(in the rows, 128 means zero)
Each named move below is a turn or a mirror, shown by a few rows before and after it. Which moves, in which order, take the first row of each later pair to the second? The first pair is answered.
Neto:
136,108,130,129,152,174,109,128,106,126 |-> 150,129,115,124,129,161,101,106,156,119
99,63,189,119,140,151,139,198,94,148 |-> 144,131,143,110,69,117,111,137,234,125
143,111,133,138,159,127,102,118,126,98 |-> 148,112,125,137,158,126,97,116,134,101
bozu:
151,124,87,132,99,136,151,119,122,148 |-> 149,128,80,136,104,133,151,113,121,151
113,102,131,135,120,98,127,137,79,122 |-> 117,106,132,138,127,92,131,132,78,125
168,73,86,86,79,214,130,127,112,133 |-> 172,150,65,133,182,121,132,49,124,181
158,142,115,133,134,149,84,141,137,126 |-> 158,143,115,134,140,144,84,136,139,129
dulak:
157,127,100,100,102,174,133,119,140,129 |-> 148,133,101,109,89,128,123,107,160,97
165,187,113,127,85,134,133,123,186,145 |-> 163,115,86,94,99,184,101,139,156,151
130,143,149,142,143,130,123,149,111,143 |-> 124,115,137,130,139,124,105,149,114,120
teles:
144,99,120,99,141,149,104,120,111,125 |-> 129,129,157,118,141,154,134,147,95,141
115,94,132,119,140,114,84,135,127,155 |-> 110,111,162,130,139,113,111,157,109,158
118,139,132,157,92,79,117,113,168,89 |-> 123,158,120,141,123,129,91,121,200,142
Denep:
146,60,87,106,54,142,127,150,173,109 |-> 131,54,106,108,57,135,134,170,160,100
89,71,118,109,151,87,80,145,180,96 |-> 93,58,107,112,159,80,86,123,154,91
160,168,108,141,150,118,115,93,179,137 |-> 107,162,174,151,146,110,120,167,168,113

(2 to 4 moves a pair)
140,182,141,157,115,84,195,94,121,127 |-> 132,111,133,100,56,158,133,153,177,89  teles then bozu then Denep
157,118,107,122,95,88,135,79,137,92 |-> 152,169,111,125,146,109,113,91,178,149  teles then dulak then bozu then dulak
148,107,114,125,122,142,144,137,74,165 |-> 139,133,139,128,65,106,146,152,130,113  Denep then Denep then Neto then teles
162,156,74,130,109,116,132,102,148,103 |-> 132,119,109,124,137,169,149,161,72,127  bozu then Neto then teles then teles
123,117,108,112,151,119,67,124,196,138 |-> 132,155,126,114,110,153,96,137,207,153  dulak then Neto then bozu then Neto
104,41,119,83,152,136,99,131,149,102 |-> 116,59,104,111,155,80,138,78,118,90  Neto then dulak then Neto then teles
143,111,60,100,188,171,131,112,108,162 |-> 166,169,69,132,136,101,178,73,130,127  teles then teles then Neto then dulak
73,116,173,98,163,113,100,169,116,120 |-> 99,148,145,100,126,68,97,116,176,94  dulak then Neto then teles
145,106,111,108,85,161,107,146,159,109 |-> 125,139,119,135,183,125,88,137,156,158  Neto then bozu then dulak then Denep
113,122,163,142,206,97,88,168,113,139 |-> 135,93,144,105,106,106,69,167,164,74  teles then Neto then bozu
157,140,99,138,145,118,133,93,107,140 |-> 138,143,137,137,84,114,136,137,140,90  bozu then dulak then Denep then Denep
97,138,136,150,160,79,141,111,87,98 |-> 103,103,124,133,178,133,133,124,61,123  dulak then dulak then dulak then dulak
113,110,160,143,122,119,156,142,74,114 |-> 128,125,132,118,146,184,123,146,117,170  teles then dulak then Denep then dulak
127,116,148,147,101,14,127,98,122,52 |-> 145,172,108,129,177,72,63,86,213,156  Neto then teles then dulak
90,189,154,195,140,151,193,159,89,168 |-> 102,75,107,123,54,215,122,179,140,109  Neto then bozu then dulak
178,163,105,118,103,157,150,78,144,152 |-> 142,116,133,91,72,182,107,142,162,118  teles then dulak then Neto then Denep
111,134,148,133,82,98,128,140,155,95 |-> 94,150,163,151,152,94,133,149,115,135  teles then dulak then Denep then bozu
116,123,122,130,133,92,147,109,83,82 |-> 118,141,112,114,182,163,121,127,105,154  Neto then teles then Neto
116,146,161,106,84,142,116,165,170,104 |-> 103,166,176,140,158,93,145,143,115,130  dulak then bozu then Denep
119,159,118,131,179,121,114,135,178,178 |-> 135,107,115,97,91,189,134,162,157,145  teles then teles then dulak then bozu
86,83,162,108,117,156,102,198,119,112 |-> 92,125,161,156,157,73,150,138,70,114  bozu then Neto then dulak then teles
